In the rows, 128 means zero.
One turn sends every row of this set to another row. A few are shown first. Where does it send the rows asked after them?
linu: [111 112 117 133 152 132 152 151 100 131 104 146 139 105 154 153 132 116
 132 156 124 152 122 150 133 152 150 104 118 131 135 106 112 145]
Zote: [135 148 155 136 154 125 155 140 125 132 132 140 115 127 125 133 125  85
  95  86 134 121 101 132 153 116 124 113 126 146 159 130 104 105]
Vob: [119 131 114 150 134 130 166 146 110 131  89 159 151 122 123 121 120 107
 143 141 117 132 100 168 121 143 138 118 126 126 114 110 101 123]
Bib: [103 125 144 123 182 134 135 126 126 122 112 128 137 136 140 138 120  91
  92 114 118 124 112 122 155 107 131 118 107 154 171 125 104 121]
laka: [ 95 143 136 111 103 126  94  95 120 150 128 122 120  90 124  94 113 145
 113 116 109 145 147 134 150 134 135 128 142 133 135 148 107 137]
bafas: [117 111 103 106 150 117 128 123 115 100 100 103 145 102 133 132 127 121
 157 155 128 105 140 112 139 103 146 145 114  97 100 147 144 112]
nika: [159 114 133 128 119 100 148 126 108 117 144 107 131 104 118 127 141 120
 126 122 114 125 111 100 108  90 133 119 157  97 138 157 131 114]
Rura: [106 112 120 137 118 123 124 118 107 106 144 113 140 143  86 130 110 114
  98 147 114 119 158 126 123  85 109 138 146 131 106 146 107 139]
Sani: [101 142 131 140 117 126  99 104 108 151 125 127 122  84 136 132 103 152
 119 114 139 141 141 140 150 138 155 110 130 121 136 160 130 161]
zada: [106 157 124 134 118 121  92 103 117 135  98 129 128 102 118  80  98 140
 124  98 125 133 120 153 152 123 127 124 143 107 117 152 113 148]
rutud: [121 114 101 103 129 123 131 130 126 110 113 110 118 108 145 128 130 120
 164 140 114 101 126 123 124 105 149 139 115 103  91 136 146  89]
feno: [121 143 139 140 155 145 105 138 136 107 154 115  92 132 130 136 123 104
 124 145 145 119 153 135 113 104 140 144 142 137  84 137 148 127]
Zod: [130 127 123 111 153 100 122 118 111 106 122  92 161 109 121 136 143 117
 127 166 124 122 128 116 118  85 140 129 134 102 161 159 136 126]
dazuf: [117 126 103 132 138 104 117 116 100 112 142 105 116 114 118 137 120 103
 107 138 151 117 166 159 146  77 116 134 141 121 100 132 132 159]
Kek: [119 135 140 129 116 141 170 119 126 140 122 132 106 122 130 133 135  77
  97  83 142  97 103 127 165 116 122 127 133 121 148 116 112 116]
mabip: [ 82 127 141 118 163 141 145 109 132 126  96 123 143 117 135 138 130  75
 103 122 146 101 125 128 172 108 134 139 105 134 161 125 118 135]
par: [ 96 159 118 142 101 146 101 110 115 142 103 127 139 119 119 120  98 158
 116 128 119 118 122 144 142 140 145 112 125 109 133 159 116 146]
Mis: [103 115 148 117 145 145 148 133 113 136 116 135 131 101 144 141 153  97
 133 162 144 163 128 121 137 154 153 133 147 121 145 107 118 155]
zuda: [152 124 126 119 112 103 146 140 117 119 147 117 106 104 124 127 139 116
 149 112 120 120 104 120 109 101 140 124 150 100 116 150 140  88]
mapil: [135 117 105 109  97 110 152 129 116 118 126 113 114  94 127 128 139 117
 151 125 120  99 122 128 127 103 135 133 135  92  98 140 138  90]
navi: [131 125 115 124 143 111 154 122 101 138 111 147 136 126 126  88 129  94
 136 123 107 161 104 154 131 123 125 123 152 133 126  96  91 127]
kese: [ 83 146 140 112 116 129  85 108 123 153 139 125 102  93 135 116 117 139
 125 112 131 158 128 141 141 135 158 118 138 131 145 153 130 139]
pem: [ 93 134 133 123 174 135 147 127 130 125 105 140 131 122 136 140 114  84
 125 110 143 106 125 140 173 123 143 133  88 154 130 125 119 103]
geno: [148 125 132 119 148 106 126 125 116 113 141  98 139 119 127 130 144 119
 124 144 107 132 109 105  97  84 142 118 147 110 161 155 136 114]
sefes: [116 135 148 160 149 136 109 136 144 105 149 120 111 138 111 125 116  98
 122 130 130 119 129 141  87  88 133 137 151 138  99 149 143 129]
Bolos: [117 117 115 155 118 105 128 137 111 105 135 114 119 107 113 141 115 107
  98 120 138 105 145 165 122  75 109 117 145 112 102 141 131 158]
rofiv: [115 128 166 132 155 139 153 121 124 123 117 127 135 126 119 134 128  83
  86 102 139 120 110 101 161 114 120 128 133 127 169 135 106 135]
miz: [105 158 143 126 128 138  86 100 136 143 117 127 110 104 130  72 108 136
 128 102 111 143 126 137 135 129 140 135 147 128 121 148 120 133]
lud: [102 159 135 154 125 155  94 110 127 148 117 129 120 110 141 126 101 154
 125 122 128 131 122 134 126 146 165 112 127 122 132 160 136 148]
patan: [108 125 129 137 123 141 163 125 120 134  93 149 139 132 111  95 136  83
 149 129 126 141  88 140 121 135 135 140 158 103 119 105 109 134]
nanel: [ 86 118 119 123 122 139 101 156 130 104 147 113  83 145 128 151 126 107
 115 130 129 126 115 146 105  90 128 120 145 116 109 132 142 127]
rul: [123 129 143 115 141 128 150 108 116 146 120 133 128 109 134  91 157  78
 135 138 131 161 118 138 131 128 136 144 168 122 144  95 108 146]
sakun: [ 99 124 127 147 129 154 160 136 125 134  85 144 140 110 144 139 141  96
 143 153 139 125 104 149 119 148 152 124 132 104 128 108 127 153]
kup: [114 127 122 125 138 144 161 129 122 137 122 142 100 137 143 135 116  91
 115  83 124 105 106 127 165 122 133 120 108 143 124 112 110  95]
Fusi: [ 86 167 119 130 117 140  84 118 126 137 100 129 120 126 120 101 102 141
 132 110 127 133  97 157 136 129 143 118 136 105 130 155 125 135]
Mugel: [118 128 118 105 174 109 112 129 120  98 112 101 151 112 130 135 133 117
 153 165 133 123 128 122 123  93 153 137 118 108 133 157 147 112]
tuk: [132 130 138 112 157 114 148 131 102 139 130 141 134  99 137 119 145 103
 128 154 123 173 138 145 139 143 139 124 142 152 146 103  98 134]
vap: [ 93 119 135 126 140 152 165 115 125 129 104 137 122 123 129 136 117  81
 122  98 148  97 123 112 181 129 136 145 110 127 114 122 118 113]
gafeg: [ 83 122 112 114 146 130  93 126 124 111 155 106  98 160 119 132 125  96
 122 138 132 138 124 143 112  74 134 134 146 129 118 131 141 131]
momu: [112 114 118 128 106 136 124 141 108 101 144 113 116 128 106 150 115 127
  95 152 123 111 167 123 137 108 111 131 139 122  89 137 114 135]

nika turns into Mugel
pem turns into Kek
gafeg turns into momu
And these:
sakun turns into navi
Sani turns into Fusi

